In the data rows, 128 means zero.
Here are some rows, each followed by its group. Rows of different groups can look alike.
[121 159 100 155  87 125 180  63 119 116 143 156 179 117  65 103  80 121
 152 122 194  64 116 109  65  97  63 134 155 186  89 169] Q177
[103 102 111 145 160 163 101 160  97 149  70 136  98 188 174 136 176 183
  97 103 114 130 164 197 165 174 162  91 132 116 156  86] Q707
[167 117 152  77  84  70 172 131 155 142 182 120 131 106 102 139  89  69
 141 158 145 154  66  91 109 120  98 176 104 140  84 174] Q256
[168  93 189 114 147 118 133 167 185 173 178 120 163  76 131 185 133  88
 145 195  81 190  99  72 153 106 190 170  83  96 121  83] Q894
[ 86 150  89 146 179 193  70 134 102  83  76  74  73 172 183  60 197 183
  77  62 116  95 195 177 152 163 101  81 187  82 190 153] Q707
[132 142 128 139  73  99 197  67 136  91 154 144 164 113  70  75  72  98
 116 125 178  66 105 138  66 131  72 145 148 174  77 191] Q256
[ 64 197  78 167 192 183  69 101  74  66  97  67  65 144 177  71 171 180
 103  66 130 115 174 158 124  87 118  90 195 116 195 141] Q387
[ 86 180  99 191 167 162 112  84  81  98 119 137  99 164 137 123 135 152
 158  97 152 133 149 129 106  64 141 112 164 149 173 105] Q387
[105 118  96 131 157 171  62 161 107 114  61 111  82 179 179  78 190 190
  67  69 101  79 195 185 168 181 111  78 145  98 158 115] Q707
[104 170 116 170 117 151 160  79 105 138 138 177 151 137  96 118 107 139
 163 118 176 104 134 119  87  83  95 125 167 158 135 155] Q177
[135 125 107 126  69  71 176 111 126  84 147 119 128 105  79 109  67 112
 153 146 170  80  88 134  87 158  90 155 114 189  64 182] Q256
[109 152  60 168  89  98 131 112  64  94  98 104 112  98  60 150  70 155
 197 141 196  62 117  87  80  98  66 146 110 197  65 121] Q177
[195  81 197  68 152 103 120 174 197 177 173 155 181  73 130 194 128  71
 107 186  68 197 110  62 168 142 195 163  68  83 125  78] Q894
[137 128 116 128  68  75 182 107 132  92 148 112 132 100  74 101  66 103
 148 145 171  86  77 127  80 153  76 155 119 180  64 185] Q256
[164 119 143  83  68  62 187 112 168 103 188 112 160  93  83  92  80  59
 134 134 159 135  60 102  88 122  84 171 116 145  66 193] Q256
[131 143 119 144  77 108 194  66 129  88 151 152 170 115  69  83  73 105
 120 125 184  68 107 141  69 137  73 144 149 179  74 187] Q256
[169  95 190 112 150 117 128 169 185 172 179 133 165  79 132 188 139  96
 147 196  83 193 103  76 153 108 187 167  77  97 123  82] Q894
[169  99 155  92  99  77 144 152 156 154 169  78 116  65 107 165 108 107
 192 180 111 173  77  75 133 125 141 195  70 133  95 140] Q894
[ 75 191  93 183 181 169  87  99  72  74 112  89  85 158 159 102 154 165
 131  88 138 128 158 151 120  72 129 104 174 136 185 108] Q387
[182 103 167  86 101  90 157 144 169 150 186 114 113  83 112 154 111  78
 139 171 104 170  98  90 131 148 164 178  98 115 101 162] Q894
[ 94  96  68 139 166 162  69 157  85 134  60  86  75 176 183 118 176 196
  94  94 117  90 176 191 173 177 139  95 135 129 149  91] Q707
[ 87 131  67 145 169 174  72 142  89 126  63  75  72 174 190  92 178 195
  96  86 121  97 173 187 160 168 120  90 157 122 156 101] Q707
[ 96 134 118 132 165 196  77 140 112 126  67 105  81 182 195  70 193 184
  62  70 108  82 190 188 164 168 104  64 178  78 177 138] Q707
[185  96 168 100 112 106 137 158 172 160 180 103 111  63 112 181 123  99
 168 182  92 183 104  68 144 146 178 190  81 119 107 117] Q894
[ 83 160  64 165 158 148  82 132  84  84  96 100  92 154 150  97 179 192
 123 105 146 105 179 170 148 154 119 136 136 147 152 127] Q707
[ 73 174  65 197 178 153  79 108  60  77  91  78  78 156 147 132 144 185
 189  95 146 122 152 152 118  77 139 115 139 166 164  89] Q387
[186  80 196  66 140 119 123 180 195 187 152 168 194  99 135 186 142  90
  99 182  73 184 115  89 175 152 180 150  79  67 134  73] Q827
[ 72 174 110 174 194 182  98  80  72  95 103  82  77 169 167 111 146 158
 112  80 135 142 155 160 112  76 154  80 181 135 196 108] Q387
[125 149 103 148  81 122 179  85 123 112 142 155 161 114  73 100  73 118
 129 140 187  66 112 140  69 133  70 139 144 188  84 178] Q177
[185  91 193  93 139 104 135 163 194 171 196 129 169  64 125 182 139  73
 131 191  85 193  92  64 151 110 171 180  80  90 124  88] Q894
[192  85 193  80 150 110 118 173 195 175 170 142 177  74 132 195 132  81
 114 193  73 196 108  67 167 140 193 166  69  90 123  79] Q894
[123 143  82 148  85 116 169 102 117  97 130 146 142 119  72 108  74 124
 147 150 185  69 116 152  83 157  82 143 131 194  78 177] Q177
[155 123 151 102  86  93 183 124 150 123 172 142 118 121 107 130  89  74
 125 157 147 148  90 122 103 156 114 158 119 144  89 180] Q256
[ 88 160  97 175 168 161 112 105  66 114 103 125  91 159 142 144 120 156
 162  95 149 141 142 153 110  78 158  98 165 161 163  97] Q177
[187  62 160  60 121  90  95 193 171 188 116 179 187 118 136 193 141 120
  92 170  65 172 130 110 194 175 176 140  60  91 118  61] Q827
[119  82 144 123 145 166 104 171 124 165  71 180 105 196 173 145 176 164
  66 101  96 115 181 192 174 189 156  62 127  75 155  94] Q144
[122  87 141 105 144 157  77 169 129 151  66 180 103 195 171 123 181 156
  59  85  89 106 193 181 177 195 123  59 126  62 155 101] Q144
[181  98 158  83  97  73 151 146 163 146 174  89 109  75 105 154 109  93
 154 172 107 169  84  85 133 144 155 194  80 127  93 161] Q894
[ 78 151  98 151 173 196  86 130  94 106  86  72  79 177 191  68 191 178
  95  74 123 109 177 180 146 142 112  83 188  99 191 134] Q707
[187  90 194 114 147 113 128 166 189 170 185 122 159  67 125 187 131  83
 145 192  80 195 101  63 154 108 196 172  75 100 122  84] Q894
[173 120 157  74  90  81 168 136 161 147 186 105 133  95 108 151  97  82
 143 168 125 164  75  88 120 121 117 179 101 129  93 168] Q894
[197  60 190  59 131  97  99 187 196 186 124 181 197 102 139 187 140 102
  83 167  59 181 127  94 192 176 194 133  63  63 127  60] Q827
[197  74 196  62 146  87 106 175 197 173 149 163 184  68 130 193 115  68
 101 175  62 197 114  62 176 161 197 155  66  87 126  70] Q894
[123  81 149 123 146 154 107 176 127 168  72 185 112 197 169 151 171 154
  72 104  90 138 172 189 176 192 167  62 121  78 154  88] Q144
[112 171  84 168  98 134 163  62  99 124 135 160 136 120  68 131  88 133
 187 106 190  74 119  84  68  77  66 127 150 191 104 140] Q177
[175 119 140  81  83  64 157 133 143 141 162  95 129  94  95 149  81 100
 181 162 151 153  62  83 109 124  92 186  91 153  73 170] Q894
[ 65 196  62 187 190 160  63 106  62  61  93  65  67 136 166  95 158 189
 126  80 142 113 171 142 123  84 124 112 182 142 167 128] Q387
[176 106 163  84  98  86 151 147 165 155 185  81 117  76 110 158 110  89
 175 175 110 174  80  77 132 115 138 192  81 123  98 146] Q894
[ 92 153  59 196 115 119  97 117  59  85  81 102  96 122  69 161  90 193
 197 135 181  82 129 104 103  90 108 142  94 197  92  85] Q177
[141 127 131 128  67  77 194  98 137  82 159 130 147 110  75  87  71  79
 128 132 173  79  80 137  74 152  83 152 129 172  65 194] Q256
[ 68 195  72 178 188 172  69  94  67  61 101  66  67 140 168  80 163 174
 108  73 135 120 168 149 122  76 131  99 192 132 190 142] Q387
[ 81 181  87 180 176 163  95  97  67  80 106  85  87 153 143 119 144 160
 144  92 143 136 155 138 112  74 155 105 169 148 171 103] Q387
[ 65 188  77 178 196 184  72 102  68  70  95  68  66 153 173  82 166 174
 106  71 127 122 168 161 123  85 129  86 189 126 193 126] Q387
[149 120 138 108  79  81 187 115 145  91 168 134 131 115  93 106  85  68
 124 152 159 125  88 130  93 155 100 160 122 154  80 196] Q256
[105 110 113 122 158 182  64 155 114 125  63 122  85 182 184  72 189 186
  60  66  95  80 196 187 169 180 107  68 155  79 163 121] Q707
[144  66 174  92 128 132 122 185 170 190  99 194 189 173 156 160 162 125
  71 147  66 157 150 165 190 187 184  86 101  63 140  72] Q827
[131  75 162 116 139 144 134 184 141 183  90 196 180 190 164 162 167 140
  78 141  84 150 157 177 181 186 175  63 112  71 150  80] Q827
[ 97 117 124 129 165 189  84 146 115 144  67 140  89 184 196  83 188 173
  65  81 109  90 184 193 161 171 116  63 171  79 165 120] Q707
[110  92 133 122 157 187  82 161 121 148  65 156  94 188 187  96 186 169
  61  82 101  84 189 194 166 179 114  61 154  73 161 118] Q707
[ 74 194  76 190 174 158  81  83  71  63 110  76  76 139 151  99 148 171
 122  89 148 124 166 123 116  80 146 115 180 144 167 145] Q387
[ 83 138  60 152 171 156  64 142  63  97  61  65  69 170 180 110 175 197
 105  89 124  97 173 181 166 165 127 107 147 146 152  90] Q707
[184 107 182  82 107  95 150 150 186 158 193 101 127  65 116 164 128  75
 144 174  95 184  94  70 139 118 160 191  89 102 110 147] Q894
[ 90 175  80 192 164 152 114  87  81 101 115 148 100 157 128 140 121 160
 176 102 160 126 148 121 104  70 149 118 151 168 161 102] Q387
[156 107 168  90  96  79 155 144 181 155 195  87 137  80 111 155 113  82
 162 172 109 174  69  76 127 107 115 197  87 108  97 156] Q894
[165 115 165  87 100  92 153 149 174 155 192  90 116  81 116 159 112  90
 166 176 113 173  81  78 129 109 134 183  92 119 100 147] Q894
[190  67 189  61 133 116 109 188 191 193 125 179 197 120 141 183 142 106
  90 167  61 179 123 110 189 172 187 133  74  69 131  65] Q827
[161  72 188  73 134 127 132 188 186 195 126 184 196 139 151 176 153 114
  89 166  67 169 130 145 184 170 167 119 100  62 147  72] Q827
[ 74 190  83 176 187 166  85  85  69  68 102  77  75 143 160 102 152 168
 120  83 137 134 163 139 117  79 158 100 183 137 177 133] Q387
[ 92 167  79 193 144 147 136  93  82 111 119 165 107 140 101 147 104 153
 194 113 167 112 137 115  99  69 116 124 134 184 141 106] Q177
[100 176  79 187 117 138 145  86  87 120 126 169 122 128  85 138 101 145
 193 114 181 102 133 104  89  74  91 132 140 183 125 131] Q177
[ 88 183 101 190 166 159 124  80  86 111 121 152 102 161 133 133 132 151
 170 101 154 139 146 122 102  65 143 113 167 154 168 114] Q387
[ 80 173  99 191 179 166 102  76  70  96 112 115  90 166 143 122 138 155
 166  90 145 136 145 144 107  59 142 102 158 150 189  98] Q387
[118  87 142 116 155 175  90 166 125 156  70 175 100 194 180 114 180 162
  60  92  94 100 189 195 171 190 123  60 137  64 160 104] Q144
[ 94 141 110 140 170 188  83 138 108 127  77 108  86 183 188  67 192 176
  75  74 116 101 187 186 155 164 118  71 179  85 179 133] Q707
[158 121 145  88  78  73 184 119 154 112 177 124 136 106  94 113  84  67
 127 149 156 144  69 112  96 145  96 165 115 144  80 183] Q256
[122 159  66 156  80 106 166  61 111  99 133 143 173  86  59 105  62 122
 186 111 197  59 105  81  60  94  59 139 134 196  75 165] Q177
[ 76 173  71 194 173 156  88 106  63  79 100  90  86 152 141 130 141 168
 172  94 144 133 150 139 114  66 151 110 153 159 165  94] Q387
[175  60 185  59 126 125 108 190 188 196 107 192 195 142 149 172 151 116
  66 155  61 163 143 155 194 183 173 100  78  59 136  67] Q827
[ 84 185  87 195 162 158 111  82  75  93 116 139  97 157 135 131 130 153
 178 100 153 128 146 126 105  60 136 116 155 155 169  99] Q387
[130 144 121 144  79 108 193  69 128  78 149 149 165 116  66  73  75 110
 121 120 184  65 109 141  64 133  77 142 153 181  75 186] Q256
[134 144 111 136  60  74 189  60 137  78 155 125 175  82  62  74  59  84
 146 112 191  63  65  99  59 103  61 148 132 187  61 184] Q256
[107 172 118 169 109 146 168  66 107 135 143 176 155 130  87 116 100 133
 161 115 179  91 125 108  78  83  87 125 168 167 129 155] Q177
[145 135 127 119  59  60 186  62 145  75 165  98 163  82  64  75  61  62
 149 116 176  74  59  96  63 114  64 160 120 174  60 195] Q256
[ 60 193  61 164 185 167  60 112  60  59  74  59  59 131 176  69 172 194
 100  60 137  91 186 151 130  90 121  95 195 134 170 150] Q387
[ 59 166  61 149 180 193  59 126  76  60  65  60  60 135 196  59 190 196
  85  59 140  72 197 167 146 122  89  89 196 111 178 158] Q387
[136 145 122 133  59  65 195  59 139  71 161 118 177  70  61  70  59  63
 149 107 188  60  60  93  59 101  60 150 133 187  59 188] Q256
[ 97 167  96 176 145 151 142  91  90 122 120 160 106 144 103 148 112 149
 183 109 164 120 140 131 100  80 136 117 152 178 148 129] Q177
[ 69 195  91 181 186 181  80  83  80  66 110  73  72 148 166  84 161 166
 109  76 136 127 165 142 114  71 132 101 191 124 197 142] Q387
[ 98 129 117 142 172 186  93 139 109 139  74 117  89 185 186  77 184 171
  84  84 113 106 182 190 162 166 123  79 172  94 176 118] Q707
[111 165 107 166 100 140 164  90 108 132 134 168 160 124  80 122  93 132
 172 120 188  81 123 107  76  88  74 128 159 176 113 159] Q177
Which 5 groups are nearest to each row below, nearest first, going by the distance to the group's nearest row?
[152 112 144 103  71  66 190 113 152  72 173 131 140 116  89  91  82  59
 112 139 152 121  71 132  91 155 102 163 123 151  69 197] -> Q256 Q894 Q177 Q387 Q827
[ 95 181  80 196 135 144 144  78  86 121 125 170 115 133  92 137 104 147
 193 110 174 103 134 101  92  63  94 126 136 182 143 112] -> Q177 Q387 Q256 Q707 Q894
Which 5 groups are nearest to each row below, nearest first, going by the distance to the centre of the group?
[ 61 162  70 155 197 194  71 119  83  68  80  64  61 159 197  63 183 189
  92  61 131  85 182 174 142 106 105  76 197 109 186 148] -> Q707 Q387 Q144 Q177 Q256
[112 162 104 164 103 139 162  89 104 128 135 167 166 127  88 114  95 137
 169 126 185  78 123 118  81  91  81 131 156 178 112 163] -> Q177 Q256 Q387 Q894 Q707
[191  91 194  89 136 107 129 162 189 169 190 121 151  62 120 184 123  72
 140 192  80 192  98  61 154 119 193 181  72  96 119  89] -> Q894 Q827 Q256 Q177 Q144
[102 175 113 177 119 149 158  71  99 133 139 176 135 132  92 124 108 141
 170 112 177 107 132 109  86  75  91 126 158 162 138 148] -> Q177 Q256 Q387 Q707 Q894
[167 114 160  79  92  89 160 143 162 152 180  93 112  88 112 153 102  85
 160 171 117 167  83  88 125 117 140 177  96 127  95 161] -> Q894 Q256 Q177 Q827 Q387
[ 95 132 123 143 170 189  93 137 109 135  76 108  90 187 187  76 189 172
  81  79 115 108 180 192 157 167 130  74 175  91 181 124] -> Q707 Q144 Q387 Q177 Q827
[124 155  77 153  75 101 174  59 117  90 140 141 176  88  59  94  63 117
 169 111 197  59 104  92  61  98  60 138 139 194  67 170] -> Q177 Q256 Q387 Q894 Q707
[184 109 166  80  95  84 163 140 174 148 188 107 119  86 110 152 107  75
 141 170 112 168  86  87 127 128 145 179  99 118  98 164] -> Q894 Q256 Q827 Q177 Q144
Which 4 groups are nearest to each row below, nearest first, going by the distance to the group's nearest row?
[ 82 177  85 195 169 160 103  80  73  93 113 128  95 163 138 126 131 157
 177  98 153 137 148 135 107  61 140 113 152 155 172  95] -> Q387 Q177 Q707 Q256
Which 4 groups are nearest to each row below, nearest first, going by the average distance to the group's rows?
[153 126 137 119  62  67 190 109 146  89 166 123 150  99  81  87  69  61
 128 133 166 107  65 112  79 135  79 157 122 162  66 194] -> Q256 Q177 Q894 Q387
[ 93 135 114 137 168 194  85 139 112 125  71 104  83 186 193  69 192 175
  74  72 114 100 186 188 156 166 113  73 180  81 182 136] -> Q707 Q144 Q387 Q177
[101 164  66 175 110 133 139 103  80 113 118 159 113 126  77 143  94 151
 196 126 182  83 128 105  90  87  90 138 127 195 112 123] -> Q177 Q256 Q387 Q707
[108 101 120  81 156 176  60 165 120 122  59 146  80 183 185  69 194 186
  59  63  92  69 197 183 175 190  92  59 145  65 157 138] -> Q707 Q144 Q387 Q827
[195  86 191  71 127  85 125 168 192 171 187 123 156  60 115 186 124  69
 125 190  81 195  97  60 162 123 181 186  66  92 117  87] -> Q894 Q827 Q256 Q144
[100 139 115 135 166 191  73 141 111 115  68  95  81 180 190  64 195 176
  65  64 106  88 191 182 159 169 106  69 179  72 185 143] -> Q707 Q144 Q387 Q177
[143  69 180 107 137 135 127 183 158 185 101 189 185 172 154 166 159 127
  79 148  75 159 145 169 186 183 188  82 108  69 144  71] -> Q827 Q144 Q894 Q707
[104 176 115 174 113 145 161  70 100 133 142 176 147 138  91 119 103 138
 168 109 177  96 129 108  83  78  87 127 162 163 133 154] -> Q177 Q256 Q387 Q707
Which 5 groups are nearest to each row below, nearest first, going by the average distance to the group's rows?
[110 179 109 173 110 145 162  64 101 131 139 171 134 129  85 127 102 134
 173 110 179 102 125 100  78  67  82 123 160 166 132 145] -> Q177 Q256 Q387 Q894 Q707
[189  78 182  77 143  93 101 179 177 178 144 149 176  81 129 196 125 112
 113 194  74 189 112  75 177 156 186 158  62 103 118  64] -> Q827 Q894 Q144 Q256 Q177
[ 84 178  83 194 167 157 105  87  64  99 111 131  94 154 133 139 121 158
 187  99 157 132 143 129 105  62 143 111 147 166 164  95] -> Q387 Q177 Q707 Q144 Q256
Which 4 groups are nearest to each row below, nearest first, going by the distance to the centre of the group?
[160  97 153 107 102  78 133 162 147 156 159  76 108  63 106 178 106 114
 194 181 110 171  78  73 133 116 135 193  67 141  91 119] -> Q894 Q256 Q177 Q827
[193  80 186  66 125  84 113 175 191 175 167 147 179  72 121 192 134  85
 106 193  78 189 109  66 169 140 190 172  61  86 119  83] -> Q894 Q827 Q256 Q144
[ 66 192  73 171 197 180  68 103  65  65  89  67  62 145 175  88 167 182
 107  69 132 116 169 159 126  86 132  88 188 125 192 123] -> Q387 Q707 Q177 Q144
[176 102 164 104 107 101 143 159 164 158 174  86 110  73 121 174 110 104
 183 183  98 176  99  79 134 123 162 180  83 128 102 115] -> Q894 Q827 Q256 Q177
[107 168  94 171 106 141 159  71 101 127 136 172 161 128  81 115  99 139
 174 114 183  87 128 103  79  86  75 132 154 176 120 157] -> Q177 Q256 Q387 Q894
[130  64 140 115 123 124  91 195 123 177  64 186 143 181 148 184 156 155
  86 143  83 147 159 173 197 197 176  87  67 106 116  63] -> Q144 Q827 Q707 Q894
[ 93 176 112 185 155 154 141  72  91 116 124 162 105 156 114 144 115 145
 176 104 161 131 139 124  98  65 146 114 161 163 162 113] -> Q177 Q387 Q707 Q256
[ 90 142 102 138 171 195  78 138 100 110  69  83  79 179 193  66 195 179
  74  67 112  89 192 185 159 167 111  72 181  88 183 136] -> Q707 Q144 Q387 Q177
[ 89 183 108 182 162 164 130  86  89 117 122 155 103 155 131 142 117 146
 174  99 155 137 141 128 101  61 147 108 166 158 166 100] -> Q387 Q177 Q707 Q256
[ 80 182 114 189 178 170 107  77  85  86 122 123  93 166 145 116 143 150
 140  93 148 143 153 144 108  64 150 108 173 138 187 112] -> Q387 Q177 Q707 Q144
[101 171 124 169 120 152 159  75 102 137 136 175 145 143  99 129 109 140
 157 117 171 111 138 123  90  81 103 121 170 159 144 151] -> Q177 Q387 Q256 Q707
